In the rows, zero is written as 128.
The rows below fall into families. The same turns and mirrors carry the whole set onto itself and the rows of a family onto each other. For each named row, which other rows are in its family? Write them in the order they are listed.
These 28 rows form 7 families of 4 rows each.
k735: [159 112 117 114 114  84 106  96 121 149 155 175 144  97 138 161  92 118
 139 119 130 132 119 129 122 103 112 110 122 157 123 128  92 130 108  84]
k259: [118 111 150 121 127 112 113 153 129 113 134  82 146 185 140 137 125 123
 112 139 118 144 125 143 163 160 156 146 157 102 138 167 146 116 159 146]
k827: [125 103 177 131 124 100 135 118 113 129 123 115 177 174 163 150 122 122
 102 143  98 133 142 137 148 121 134 151 138 107 152 180 142 121 144 149]
k232: [142 116 162 136 121 129 128 149 115 131 137 102 146 159 146 129 122 112
 120 137  96 136 114 166 151 151 135 144 132  82 130 184 120 137 132 163]
k450: [127 157 141  96 128 112 113 139  81 110 154 143 153 136 150  90 107 109
 104 184 143 140 132 104  96  93 121 175 162 117 140 125 140 131 137 126]
k225: [120 128 106 127 117 109 158 115 109 152 154 152  78 155 154 157 147 131
 139 164 133 139 128 158 110 125 147  91 115 119 132 139  91 118  93 121]
k370: [ 98 147 103 126 124  96 145 153 139 152 157 125 101 145 127 142 165 118
 134 172 127 141 133 154 151 127 159 119  67 119 132 154 107 123 104  95]
k775: [141 171 149  92 111 126 120 128  86 118 117 133 137 114 136 121 132 120
 109 156 176 121 111 116 111  82  93 126 140 122 131 120 182 152 143 117]
k896: [144 128 167 128  98  93 153 129 119 108 100 100 152 148 145 123 138 136
 120 152  97 138 101 168 154 158 145 163 154 112 137 153 129 122 155 132]
k355: [107 141 110 118 128 110 134 156 152 144 150 143  91 155 111 155 161 140
 134 162 143 145 148 152 113 130 129 108  93 100 163 128 102  95 139 103]
k855: [158 128 162 150 142  52 129 124 106 102 104 109 139 132 131 125 123 158
 134 157 142 122 126 147 145 149 130 115 126 107 150 173 131 115 172 150]
k262: [147 136 127 117  97  95 137 101 125 155 132 148 149  79 151 147 104 129
 144 123 135 133 139  81 137 101 156 138 116 152 108 138 115 141 103  73]
k192: [145 158 153 107 125 109  93 167 108 103 144 111 153 114 107  91 111 120
  80 174 138 139 118  90 142 101 125 149 163 138 147 123 134 138 135 107]
k373: [119 138 128 118 134 107 136 124 112 116 122 164 108 131 153 137 154 167
 132 183 146 119 132 138 154 137 126 102  59 107 127 123  99 123 109 116]
k625: [138 140 133  97 117 102 113 140 100  96 160 139 174 119 113 109 137 114
  68 155 140 140 115  89 105  99 123 150 144 143 149  97 145 103 130 122]
k784: [134 114  84 117 120 138  91  96 128 122 116 130 162 121 150 138 103 147
 141  95 173 111 142 116 125  99 119 118  99 123 109 134  91 108 122 101]
k229: [158 162 116  99 140 123 100 141  83 111 136 126 141 115 126 110 122 128
  73 149 130 109 124 116 144  89 136 124 167 132 155  98 160 122 149 136]
k838: [ 95 157 116 116 104 125 132 140 144 143 135 117 108 144 122 146 170 145
 162 177 117 106 131 129 142 135 147  88 126 156 155 124  97 117 100 109]
k454: [170 126 109 110  85  91 102  97 118 142 150 132 173  94 117 160 112 128
 143 116 121 127 124  82 128 122 165 121 108 150 133 108 116 138 125  88]
k301: [139 134 142 111 144 110 108 121 118 101  94  90 145 146 135 158 118 114
 112 147 107 142 121 169 160 160 129 131 151  93 165 144 128 132 143 159]
k946: [146 112  91 104 113 134  94 113 148 139 154 141 156 109 125 138 104 141
 140 113 143 161 120  90 129 122 147 145 109 168 121 146 105 146 101  95]
k980: [176 120 118 122 109 117  85 121 162 151 144 150 117 110 135 142  83 154
 130 108 162 125 113 102 129 122 120 138 106 147 134 143 117 152 128 114]
k368: [ 84 148 111 109 103 127 152 118 126 149 136 137 125 166 158 145 159 124
 173 173 121 137 131 145 123 150 150 111 112 134 127 145 101 126 113  89]
k771: [ 92 151 102 133 118 131 157 142 134 156 134 122  98 118 153 136 171 119
 171 168 121 135 101 158 131 139 136 111 121 128 136 149 118 122 106 132]
k171: [161 105 156 106 114 107 149 111 109 116  82 115 159 165 123 155 139 147
 145 136 118 136 137 178 140 136 142 154 136  89 143 138 137 121 158 131]
k292: [135 129 139 128 137 132  79 139  67 117 131 118 142 121 144 110 122 153
 121 145 177 132 108 123 103 110 122 106 159 111 175 120 143 109 162  94]
k860: [146 131 115 109 100  98  91 124 146 138 148 119 125  79 141 167  97 128
 174 117 146 117 130  97 149 128 167 131 133 136 112 119 113 133 107 104]
k649: [140 173 150  99 107 130 112 143  84 116 147 109 168 115 140 116 134 115
  87 144 142 145 114  92  99 113 126 119 175 116 123 129 168 129 154  98]

Same family as k735: k225, k229, k301
Same family as k259: k262, k192, k368
Same family as k232: k625, k454, k771
Same family as k450: k827, k838, k860
Same family as k784: k855, k373, k292

